In the rows, zero is written as 128.
Rows swapped in pairs by one turn or mirror: which row each one swaps with
Melaf: [124 124 129  98 127 135 156 132 130 121 118 126 158  89 162 120 124  93
 118 124 134 156 131 136 155 119 121]
Piged: [130 121 123 132 134  98 149 151 115 159 121 170 154 144 143  93 134 100
  98 133 157  90 126 126 134  89 131]
zaz: [129 126 102 142 134 144 137 173 130 134 123 139 140 103 150  99 129 184
 122 184 147 120 124 137 135 115 125]
Dolab: [138 112 158 116 129  97 129 176 138 138 118 140 185 144 118 123 143 124
 126 173 139 106 130 131 135 115 127]
ziv: [123 165 140 125 151 149 134 171 137 129 111 133 156 123 136  92 154 117
 138 182 149 111 130 136 165 121 118]
mogo: [130 101 131 114 130 152 121  99 143 135 121 125 136 156 133 130  89 102
 106 126 126 102 130 126 121 126 128]
val: [132 153 114 133 144 126 142 117 146 114  92 128 147 147 116  85 118 112
  94 147 130 145 170 126 113  86 111]
Rezos: [108 118 129 146 168 144 135 142 157 105 101 108 135 165 121 110 116 120
 113 183 131 137 143 108 153 110 121]
redot: [125 116 118 120 143 145 133 112 137 122 122 128 133 167 109 106 110  69
 126 128 132 157 128 133 149 123 115]
gigu: [141 150 129 129 145 139 133 108 139 130 117 137  94 113 136 103  98 170
 119 164 136 144 141 125 157 107 129]
gena: [121 134 121 116 130 132 137  98 139 136 118 122 126 183 119 134 123  91
 123 120 133 151 125 127 126 112 119]
nuno: [118 112  91 136 156 117 129 132 133 121 111 137 112  77 129 103 116 126
 123 108 143 136 128 126 145 120 118]
tet: [138 118 105 123 142 113 140 156 133 140 122 124 178 128 173  96 137  76
 119 155 137 121 119 136 109 106 116]
nuko: [133 113 149 121 125 124 134 126 131 129 121 137 148  80 111 119 100 166
 116 166 142 137 118 131 138 107 115]
gopep: [128 139 120 159 155 148 146 113 141 132 116 134 100  93 147 104 134 144
 130 149 137 128 130 126 161  99 124]
reke: [140 140 140 133  98 122 121 134 140 148 106 111 126 167 159 128 128 145
 125 150 105 137 151 120 117 133 143]
Duta: [123 145 129 111 146 143 148 141 142 124 128  93 127 141 109 122  83 135
 130 162 124 145 122 135 148 125  80]
fotu: [155 136 141 133 129 124 118 150 149 160 156 134 131 109 127 147 130 132
 139 125 110 117 120 156 141 119 142]
Bobet: [145 111 107  99 156 153 139 144 132 126 138 148 119 170 153  92 134 142
  91 150 143 137 120 132 121 147 111]
kepu: [134 137 145 153 148 163 138 156 148 113 119 125 126 141 144  95 139 153
  90 158 145 150 107 147 135 147 133]
Vafu: [126 125 118 145 130 102 137 136 132 116 123 161 173 135 121  98 119 125
  96 182 160 107 127 129 126  86 126]
raza: [103 146 130 109 144 122 115 149 147 124 135 121 161 129 100 147 105 132
 101 145 125 104 150 121 173 123 129]
Pom: [138 140 144 119 116 158 120 148 137 154 117 100 136 145 121 159  99 162
 141 146 114 133 139 132 143 126 114]
davu: [136 126 142 131 143 158 136 129 133 135 111 117  88 144 112 108 156  91
 133 119 140 151 133 127 150 125 109]
kef: [127 148 102 100 132 109 141 126 121 144  90 132 124 142 114 111 113 130
 152 118 151 128 160 114 154  82 107]
Lig: [156 109 105 103 126 121 137 121 125 115  98 155 171 151 122 110 138 140
 100 169 146 114 143 111 140 124 100]
Bune: [121 103 111 148 109 146 129 129 130 129 118 131 178  96 110 100 136 159
 118 124 134 145 128 125 134 106 120]
pani: [118 117 108 121 139  86 137 129 119 136 119 167 135 156 141  95 129 121
 155 158 159 103 139 133 146  87 127]
naz: [121 114 106 126 135  98 139 141 126 132 132 138 130 140 147 110 142 176
 129 172 153 169 129 129 134 101 131]
gatu: [106 110 107 136 156 121 132 152 133 136 136 138 108 129 103 134 106 119
 175 139 162 132 114 120 137 123 120]
zed: [121 158 135 116 155 166 133 135 133 132 126  99 129 129 121 149 117 158
 121 130 117 153 131 124 148 123  98]
pibi: [131 145 119 126 132 134 133 176 132 129 133 140 161  98 150  94 145 174
 123 143 129  94 134 140 120 112 124]
kuv: [119 127 131 125 116 159 146 149 123 141 117 128 139 188 136 132 149  97
 121  99 134 124 145 134 145 106 129]
viz: [127 123 127 101 127 129 126 124 137 131 125 130 103 166 145 140 118  72
 111 161 125 134 131 127 135 134 126]
Fen: [152 180 107 124 154 117 132 145 141 158 131 155 137 142 128  85 111 121
 117 128 112 122 166 136 143  83 128]
gupar: [135 106  84 118 137 128 143 140 114 123 128 177 139 147 112  87 159 131
  94 131 157 127 141 119 145 126 113]
Demaz: [137 152 145 162 153 159 130 180 154 156 127 124 129 138 150 114  96 136
 144 156 113 133 128 131 125 111 143]
kig: [154 160 143 126 131 128 126 162 135 172 118 121 104 125 128 121 143 105
 128 113 125 118 130 160 116  86 122]
Monu: [132 119 152 122 143  95 146 108 125 137 124 132 134 145 149 127 118 143
 114  84 136 140 138 130 148 126 132]
tus: [144 121 144  98  93 152 138 142 134 115  85 119 129 130 119 107 114 150
 101 119 121 129 138 109 138 118 103]
Sas: [132 135 140 135 103 138 137 143 136 145 118 134  94 124 119 115 127 107
 118 165 148  74 126 129 101 113 125]
Digan: [144 107 147 125  94 125 151 142 109 139  88 140 115 148 148 103 150 124
  91 136 153 130 108 119 124 124 107]
nog: [154 147 130 123  99 166 134 167 131 159  94 115 135 145 151 107 146 149
 107 117 124 127 133 136 107 114 138]
res: [125 123 129 147 114 138 129  91 141 126 115 123 133 121 110 124 105  81
 114 137 127 112 136 127 128 112 123]
Tor: [121 106  96 145 127 115 122 156 137 132 132 141 118 194 110 102 111 140
 133 104 137 148 129 139 136 107 127]
nofog: [133 131 162 143 136 113 130 142 131 140 118 140 165 152 109 128 113 186
 127 111 142 117 124 139 148 118 138]
vofi: [128 114 105 122 143 128 130 215 134 139 125 143 100 117 116 123 121 138
 108 144 142 145 118 139 143 118 123]
libo: [136 139  88  96 114 130 128 180 140 132 129 129 119 126 162 111 135  85
 102 143 141 132 133 133 123 133 140]
vosiz: [132 129 127 117 147  99 144 178 128 134 123 139 189 132 150 128 128  92
 120 126 143 156 133 134 111 116 127]
nafid: [138 140 150 142 142 139 127 139 139 131 113 126 163 172 124 137 106  79
 138 155 127 151 122 120 132 135 119]
zadel: [131 125 146 130 102 144 132 161 134 130  67 127 108 127 105 112 117 143
 141 125 125 108 150 131 147 104 116]
zofu: [122 107 113 137 130  93 131 163 130 148 143 155 124 125 118 107 145 122
 106 106 153  91 139 134 133 102 147]
gug: [151 142 133 131 148 127 142 139 140 132 140 139 111 152 155  66 155 128
 113 135 141 141 129 167 129 118 138]
lunon: [128 135 105 121 147 131 138 215 136 137 133 141 135 155 141  97 121 156
 130 125 146 148 114 126 140  93 126]
basam: [124 127 127 132 147 127 118 135 148 103  99 121 118 132  89 104 107 130
 137 160 134 120 152 129 170  85  99]
naki: [124 141 128 129 126 107 152 186 133 138 126 127 160 123 153  92 104 145
 127 158 130  77 122 136 124 118 111]
fas: [130 109 179 122 148 151 144 170 128 133 122 142 159 154 150 124 140 114
 107 173 134  97 132 130 118 107 124]
sab: [126 129 121 101 131 141 146 136 130 117 128 131 144 139 115 124 111 176
  84 152 140 145 120 119 152 143  98]
nula: [142 141 147 118 119 126 122 166 135 149 144 133 136 114 170 133 110 142
 149 141 131 129 118 154 139 126 160]
tol: [129 126 103 127 141 147 137 168 142 129 126 119 167 200 155 139 134 110
 130 145 139 128 136 134 142  97 131]
lav: [120 132 142 148 135 149 134 136 132 134 116 131 170 117 104  87 127 170
 126 106 142 104 133 126 136  84 119]
soz: [136 129 148 130 139 110 125 211 136 137 119 138 144 119 149 138 130  99
 115 160 129 106 118 129 150 127 123]
boni: [108 142 122 113 143 158 152 134 123 110  74 110 140 133 118 118 136  96
 127 146 151 114 136 118 152  96 109]
nalap: [145 157 125 167 140 165 131 172 132 176 126 126 144 150 131 125 139 134
  98 131 118 151 129 115 120 102 123]
kevuk: [126 136  99 119 154 124 134 131 138 135 125 136  95 127 142 122 118  87
  95 193 134 142 130 131 126 114 130]
Nulo: [134 161 116 148 163 151 131 154 156 151 142 111 107 132 134 131 111 127
 137 109 117 151 128 147 134 103 129]
rabi: [123 111 138 108 127 136 145 128 122 140 113 133 153 184 153 123 124 154
 138 106 147 101 140 141 134  94 120]
putu: [139 139 110 153 164 112 141 160 117 163 147 166 143 128 128 110 133  91
 143 155 161 125 107 137 129  95 121]
los: [124 114  84 119 141 139 136 151 126 137 118 133 136 125 121 114 121 183
 113 114 151 172 127 121 143 111 124]
sobam: [121 158 136 135 123 152 143 179 136 137 117 129 162 170 156 100 133 165
 145 134 130 107 129 148 135 119 130]
lol: [140 114 116 121 172 135 140 146 116 164 136 167 144 153 147  89 134 122
 141 156 172 115 105 139 122  96 114]
Kesok: [124 125  96 131 135  95 145 134 124 138 122 172 147 150 153  83 150 111
 119 142 159 112 115 127 111 115 133]
Kadu: [118  92 134 127 180 142 125 137 139 108 133 149 151 161  94 110 104 141
 132 157 127 128 152 121 139 114 114]
kada: [145 131 134 121 121 119 143 129 132 139 112 147 137  64 142 100 142 155
 119 127 141 113 125 137 124 113 113]
fabe: [161 111 117 141 136 131 127 131 122 167 130 159 122 149  94 117 120 152
 124 135 143 146 155 122 126 101  89]
Kina: [124 129 130 118 126  91 129 128 127 151 104 143 151 131 133 128 112 105
 178 146 130 102 146 144 133  98 134]
bis: [137 137 104 123 162 108 132 105 136 144 111 113 152 156 108 115 100 102
 113 142 127 134 149 118 130  87  92]
Tidof: [135 143  88 104 150 112 119 189 132 138 136 146 159 136  97 125 132 103
 114 139 128  97 131 132 128 126 132]
pege: [136 136 143 134 156 175 130 174 139 144 150 121 147 123 121 118 135 132
  94 123 126 151 104 123 124 144 118]
Vonu: [125  87 124 159 107 163 136 160 136 135 123 132 135 131 173 119 131 114
 117 129 144 126 135 139 111 114 132]

lunon is swapped with tus
Pom is swapped with zaz
Kadu is swapped with fas
Sas is swapped with gatu
nuko is swapped with Demaz
val is swapped with vosiz
Duta is swapped with naki
viz is swapped with pani
pibi is swapped with zed
nuno is swapped with kig
vofi is swapped with zadel
sobam is swapped with sab

